Rotation paths and how fast each direction turns (deg/step)
Each turn is a multiple of 5 degrees from 10 to 175, or 0.
Each row of a path follows its step; steps can be skipped.
path 1
step 0: [ -4.1 -19.1  34.2 -39.1  -9.9 -11.8  -0.8 -15.6  -5.4  13.0 -25.5 -17.1
  -4.1  26.7  23.4 -30.1  -6.4   5.9   3.3  -7.3  13.1   9.6  -5.7  18.4
  17.7  -5.7]
step 1: [ -0.7 -17.6 -12.7  28.9  18.9  -8.4 -15.9   3.4  -8.7   5.2  31.0   7.4
  21.3   3.1 -11.0  15.0 -25.2 -23.8 -12.8  35.5   2.9   1.3  -8.3 -26.1
   1.4  24.3]
step 2: [  4.6  24.0  17.6   3.7 -14.2   6.9 -12.0  19.1   0.4 -13.9 -24.3  37.4
 -14.6   3.8  10.9  33.2  11.4   8.1 -11.7 -27.1 -10.8  -9.5  11.2  20.9
  -7.1 -25.6]
step 3: [ -0.4 -25.5  -7.0  -8.4 -11.4   7.7  44.9  10.8  10.9 -18.2  25.9 -26.2
  -0.3  -5.3 -16.6 -35.3   4.0 -18.7  21.5 -14.7  -8.5 -10.2   3.2 -18.1
  -0.8  -2.6]
step 4: [ -1.2  23.6 -33.2 -11.3  25.5 -13.5  -6.2 -16.7 -12.7  16.1 -29.2  -1.1
   6.2 -11.0  12.3   9.7 -26.9  11.0  20.3  10.8  -5.1  29.6  -5.9  28.0
   2.1  15.3]
step 5: [ -3.2 -15.0  -6.4  11.4  -8.1   8.2 -47.6 -15.8   5.2  -4.3  19.6 -11.3
  -5.8   5.3   2.4  -5.0  49.6  -1.9 -15.3   9.8  24.7 -17.4   6.3  -8.2
 -12.7 -15.1]
step 6: [ -8.0  22.3  44.2  14.4 -20.1   7.3  20.7  19.3  -4.7   2.0  -8.2  -0.3
   5.4 -12.3 -15.8 -10.5 -23.8  37.0 -12.7  -1.7 -10.9   3.5 -14.2  -9.5
  19.1  18.7]
step 7: [ 19.6 -14.6  -8.5 -24.5  34.6  -6.0  29.1 -16.0  29.3  26.9   8.4  10.9
 -15.7  22.7   2.8  13.9   2.7 -31.7 -18.3  -0.1  -2.2   3.2   3.6  -3.6
  -0.2  -9.9]
step 8: [ -9.4  -0.5   7.4  -8.0 -23.8 -11.6 -23.7   7.8 -44.0 -10.6  -8.3  -0.2
  33.4   8.9  28.1   5.7 -13.2 -19.2  29.4 -10.9   9.2 -20.3   6.6   0.8
  -6.5  14.2]
step 9: [  8.4 -26.5 -14.7  25.4   2.8   2.5  -6.2   8.9   6.0 -29.7   8.0  18.9
 -26.1 -32.3 -29.8   4.9  -7.1  12.5  -5.5  22.1 -19.5  20.2   8.8  -4.6
   2.4 -24.7]
step 10: [-18.4  46.2  -8.9   1.9   6.4  -0.2  20.2  16.5  25.4  -5.9  -2.2 -16.5
  -2.1  23.6   6.9 -14.6  16.1   6.1   0.8 -30.7  10.4  -9.4 -17.3  34.7
  -7.8   5.0]
step 11: [  9.9 -17.8 -11.5 -22.4 -15.4  35.5   1.3 -26.1 -10.3  35.3  -5.7 -24.7
   5.9 -14.7 -10.8   1.9   7.9  -4.9  17.6  14.1  -0.2  14.7  18.5 -30.2
   7.0  16.7]
Directions:
[-10.0   8.7  -5.9  -0.5   8.0  -2.1   0.4  -3.4   6.4   4.6  -5.2  12.1
  -0.3   3.5  -5.9   1.7  -5.2  -0.5   5.7   1.9   8.7  -3.5 -12.1  -9.8
  -8.9 -10.5]  130
[  0.5  -0.1   3.9  -0.4 -13.3  -9.4  -0.8   0.2  20.3  -0.7   8.7  10.6
   0.5  -4.5  -4.0   3.4   4.2   7.8   6.7  -6.0  -2.2   2.2  -1.3   1.4
   0.8   7.2]  100
[-4.7 -5.6 -1.7  6.0 -3.8 -8.2  4.1 14.7 -4.1 -5.8 -7.4 -1.2  0.0 -4.7
  1.0 10.3 12.0 10.4 -9.7  7.8  3.8 -1.0 -2.1 -4.5 -8.2 -1.9]  100
[ -4.4  -5.3   5.2  -3.2   2.8   5.9  -4.9  14.3   6.9  -3.6  -3.4  -0.3
   8.0   5.3   2.4 -16.3   6.9  -6.2   7.1   2.1   7.1  -8.9  -0.1  -0.9
  -3.8   9.0]  145
[ -3.6  -7.7   1.3   2.2  -6.7  -5.8   3.5  -3.8  -5.1  -4.4  -6.2   6.4
  -6.2  -2.4  -0.4 -19.4  -2.5   9.0  -0.2  -2.3  -5.8  -5.1   1.7  -9.7
  10.2  -8.9]  120
[ -8.8  12.1   8.6 -12.8   3.5   8.1  14.1   2.8   3.1 -12.3   4.9  -0.4
  -6.2  -6.0  -5.9  -0.6   4.1  -2.0  -8.0  -0.5  -0.1  -0.2   0.1   0.5
   5.4  -1.5]  100
